Look-ups in named tables: a row name and a column name give one cell, copied from the table.

Table dinulit
	dofa	faf	maf
zadinub	0.589	0.463	0.123
golage	0.630	0.444	0.464
satega	0.168	0.422	0.790
zegib	0.487	0.556	0.265
nak	0.262	0.644	0.201
zul	0.176	0.413	0.400
femuf	0.447	0.247	0.133

zadinub, dofa -> 0.589
zegib, maf -> 0.265
nak, faf -> 0.644
zadinub, maf -> 0.123
nak, dofa -> 0.262
zegib, dofa -> 0.487
nak, maf -> 0.201
satega, faf -> 0.422
golage, dofa -> 0.630
zul, dofa -> 0.176
zul, maf -> 0.400
golage, faf -> 0.444
zadinub, faf -> 0.463
zul, faf -> 0.413
femuf, dofa -> 0.447
satega, maf -> 0.790

bagek =
	vap	kep	dure	kidune
zap	51.815	51.921	51.994	51.856
vosage	41.276	53.451	58.897	46.279
dibola	51.324	50.972	52.672	51.049
zer	59.243	61.349	62.347	47.915
vod	56.295	51.292	52.388	50.397
murisit	93.856	61.211	90.263	38.367
kase	52.839	51.893	51.709	51.974
vegovus	68.161	41.824	22.931	20.057
faz	43.365	42.874	60.208	45.995
vudilav	50.428	41.073	49.000	54.873
vol	35.326	73.056	54.162	42.677
div	69.383	68.082	58.436	59.629

What is the dure of div in bagek? 58.436
What is the vap of kase in bagek? 52.839
What is the dure of vosage in bagek? 58.897
What is the vap of zer in bagek? 59.243
What is the kep of vegovus in bagek? 41.824
What is the dure of vod in bagek? 52.388
What is the kidune of kase in bagek? 51.974
What is the kep of dibola in bagek? 50.972
What is the kidune of zap in bagek? 51.856
Which row has the largest vap? murisit

sudadu:
cols = bazibe, gunabag, fesuvu, vig, vimipa
ladur: [-0.4, -0.3, -0.9, -0.8, -0.9]
gok: [-0.9, -0.1, 0.0, 0.0, -0.6]
fubi: [0.5, -0.3, 0.3, -0.1, 0.1]
bizi: [-0.6, 0.0, -0.2, -0.2, -0.7]
pubo: [0.0, 0.3, -0.6, -0.9, 0.1]
dak: [0.3, -0.8, -0.2, -0.7, -0.7]
vak: [0.4, 0.3, 0.4, 0.0, -0.2]
ritum: [-0.9, 0.2, -0.6, -0.2, -0.2]
sor: [-0.8, -0.6, 0.1, 0.2, 0.3]
tov: [0.1, -0.5, -0.1, -0.6, -0.1]
kol: [-0.5, -0.3, -0.9, 0.1, -0.5]
kof: [-0.8, 0.2, 0.5, -0.3, 0.4]

dak, bazibe -> 0.3
ladur, bazibe -> -0.4
kof, vig -> -0.3
ritum, fesuvu -> -0.6
kof, fesuvu -> 0.5
tov, vimipa -> -0.1
kol, fesuvu -> -0.9
sor, vig -> 0.2
kof, gunabag -> 0.2
ladur, gunabag -> -0.3
kol, gunabag -> -0.3
gok, bazibe -> -0.9
fubi, vig -> -0.1

pagur =
	tav	veguper	teve	tinik	sozigom	mit	nezagi	nida	kez
denulo	566	627	253	364	317	751	907	725	814
rel	508	656	161	423	320	740	869	716	762
kos	684	565	472	277	348	755	932	715	882
rofebe	454	685	91	494	335	720	824	703	706
kigemen	401	708	38	568	362	692	761	687	635
nek	780	507	707	249	425	727	891	685	893
suve	627	595	354	313	325	759	925	721	854

denulo, teve: 253
nek, sozigom: 425
suve, kez: 854
kos, kez: 882
rel, tav: 508
kigemen, kez: 635
denulo, kez: 814
rel, tinik: 423
denulo, veguper: 627
rofebe, nezagi: 824
suve, teve: 354
kos, nezagi: 932
rofebe, tav: 454
kos, teve: 472
kigemen, teve: 38
rofebe, sozigom: 335
rel, sozigom: 320
kigemen, tinik: 568
rel, nida: 716
kos, mit: 755

fogobet =
|  | buf | mipuzif | faz | pasigar | fatola | zodug | vobamut |
|---|---|---|---|---|---|---|---|
| luduzuk | 77.3 | 56.0 | -8.1 | -5.4 | -65.6 | 36.4 | -49.5 |
| daga | 8.8 | -43.4 | 11.8 | -53.6 | 79.0 | 39.3 | -37.0 |
| safep | 84.2 | -57.2 | -1.5 | 3.7 | 37.8 | 7.2 | 66.8 |
| peta | 2.4 | -64.0 | 33.8 | 68.1 | -18.3 | 45.3 | -22.8 |
| nikiz | -47.4 | 49.7 | 46.1 | -44.1 | -22.5 | 83.7 | 85.6 |
| gafat | -28.8 | -3.1 | -15.3 | 71.3 | 28.7 | 70.6 | -13.1 |

What is the vobamut of safep in fogobet? 66.8
What is the pasigar of gafat in fogobet? 71.3
What is the mipuzif of peta in fogobet? -64.0
What is the zodug of daga in fogobet? 39.3
What is the mipuzif of luduzuk in fogobet? 56.0
What is the buf of safep in fogobet? 84.2
What is the pasigar of safep in fogobet? 3.7
What is the faz of safep in fogobet? -1.5
What is the fatola of peta in fogobet? -18.3
What is the mipuzif of gafat in fogobet? -3.1
What is the vobamut of luduzuk in fogobet? -49.5
What is the zodug of gafat in fogobet? 70.6
What is the faz of luduzuk in fogobet? -8.1
What is the buf of luduzuk in fogobet? 77.3
What is the mipuzif of nikiz in fogobet? 49.7
What is the buf of daga in fogobet? 8.8
What is the fatola of gafat in fogobet? 28.7
Which row has the largest faz? nikiz

bas =
|  | fes | zonufu | likage | fufo | femuv | besup | tikirop |
|---|---|---|---|---|---|---|---|
| toditu | 2.7 | 3.3 | 3.2 | 2.6 | 2.8 | 2.2 | 2.6 |
| dite | 2.5 | 5.5 | 2.4 | 2.6 | 2.8 | 2.0 | 2.6 |
| deno | 2.6 | 0.0 | 1.5 | 2.6 | 2.5 | 2.7 | 2.6 |
| dotu | 2.5 | 8.2 | 2.0 | 2.6 | 2.9 | 2.9 | 2.6 |
| ter | 2.7 | 4.2 | 2.8 | 2.6 | 2.5 | 1.2 | 2.7 |

What is the fes of ter in bas?
2.7
What is the femuv of ter in bas?
2.5
What is the likage of toditu in bas?
3.2
What is the fes of dite in bas?
2.5
What is the zonufu of dotu in bas?
8.2
What is the femuv of toditu in bas?
2.8
What is the besup of dotu in bas?
2.9
What is the likage of dotu in bas?
2.0
What is the femuv of dite in bas?
2.8

Table pavodu
columns: ragesi, detiron, lar, pani, sofebin, deki, nudadob, nuvor, dum
tebodov: [6426, 7009, 4261, 6584, 6409, 2091, 3929, 6429, 7696]
fonupi: [6330, 6722, 4024, 6580, 6907, 2695, 3573, 7359, 8326]
zazotu: [5813, 6943, 3883, 6830, 6605, 2226, 4312, 7202, 8044]
moraz: [8289, 2516, 9530, 8555, 7617, 6209, 9061, 6331, 6400]
mabazep: [2217, 6362, 1957, 2120, 3104, 4488, 1980, 3710, 4360]
rupin: [6636, 6705, 4024, 6519, 6920, 2031, 3349, 6983, 8568]
nebu: [6401, 6446, 3898, 6160, 6531, 3442, 3542, 6618, 7315]
tuvapa: [7667, 2909, 9238, 8510, 7668, 6618, 8885, 6952, 6788]
zufeze: [3075, 3210, 6152, 2844, 2560, 8294, 7109, 2083, 1057]
dif: [6624, 6662, 3676, 6112, 6414, 2270, 3915, 7209, 7062]
nuboda: [1550, 7272, 607, 1877, 2063, 3870, 798, 3403, 3721]
kat: [4519, 6579, 3037, 4512, 5628, 3906, 2981, 5744, 5465]
teferi: [8536, 2279, 8272, 8806, 7977, 5954, 9534, 5994, 5541]

What is the sofebin of kat in pavodu?
5628
What is the dum of moraz in pavodu?
6400
What is the dum of fonupi in pavodu?
8326
What is the deki of moraz in pavodu?
6209
What is the nudadob of zufeze in pavodu?
7109
What is the ragesi of nuboda in pavodu?
1550

Table bigasek
|  | ruv | vul | vug | sugiv | mune | genug | saza | domu | dizemim | nurufo |
|---|---|---|---|---|---|---|---|---|---|---|
| palufed | 203 | 283 | 592 | 199 | 164 | 903 | 621 | 141 | 3 | 902 |
| gazipo | 642 | 258 | 856 | 661 | 585 | 731 | 859 | 492 | 421 | 721 |
| bot | 794 | 723 | 456 | 794 | 826 | 187 | 431 | 845 | 964 | 189 |

bot, vul => 723
gazipo, ruv => 642
palufed, mune => 164
bot, genug => 187
bot, vug => 456
palufed, domu => 141
bot, mune => 826
gazipo, genug => 731
gazipo, vul => 258
palufed, vul => 283
gazipo, dizemim => 421

girusa:
|  | nobe | lapile | zufa | topen |
|---|---|---|---|---|
| sof | 0.252 | 0.854 | 0.562 | 0.518 |
| zuk | 0.913 | 0.345 | 0.786 | 0.638 |
| kuf | 0.495 | 0.674 | 0.855 | 0.608 |
| pib | 0.256 | 0.814 | 0.429 | 0.576 |
| gedep | 0.578 | 0.601 | 0.243 | 0.530 |
| vom | 0.769 | 0.411 | 0.770 | 0.618 |

topen of pib is 0.576
zufa of zuk is 0.786
zufa of pib is 0.429
nobe of sof is 0.252
zufa of sof is 0.562
nobe of kuf is 0.495
nobe of gedep is 0.578

gesevur
|  | zefefo | der | ziv | zus | zigitap |
|---|---|---|---|---|---|
| keler | 7 | 73 | 57 | 43 | 67 |
| dad | 73 | 14 | 57 | 102 | 182 |
| nime | 196 | 130 | 146 | 151 | 132 |

dad, zus -> 102
dad, zigitap -> 182
keler, zus -> 43
nime, zus -> 151
nime, zigitap -> 132
nime, der -> 130
dad, ziv -> 57
dad, der -> 14

Table kevi
	peb	vabese	pon	mosuti
mam	138	74	58	162
pak	82	140	156	61
lekam	53	61	80	101
kanit	78	109	123	87
vatosa	120	168	166	74
ver	205	175	159	124
nutebe	130	73	57	167
fuga	86	136	148	50
masu	137	68	72	178

nutebe, mosuti -> 167
fuga, mosuti -> 50
nutebe, vabese -> 73
vatosa, pon -> 166
fuga, pon -> 148
pak, pon -> 156
vatosa, peb -> 120
ver, peb -> 205
ver, vabese -> 175
vatosa, vabese -> 168
vatosa, mosuti -> 74
masu, vabese -> 68

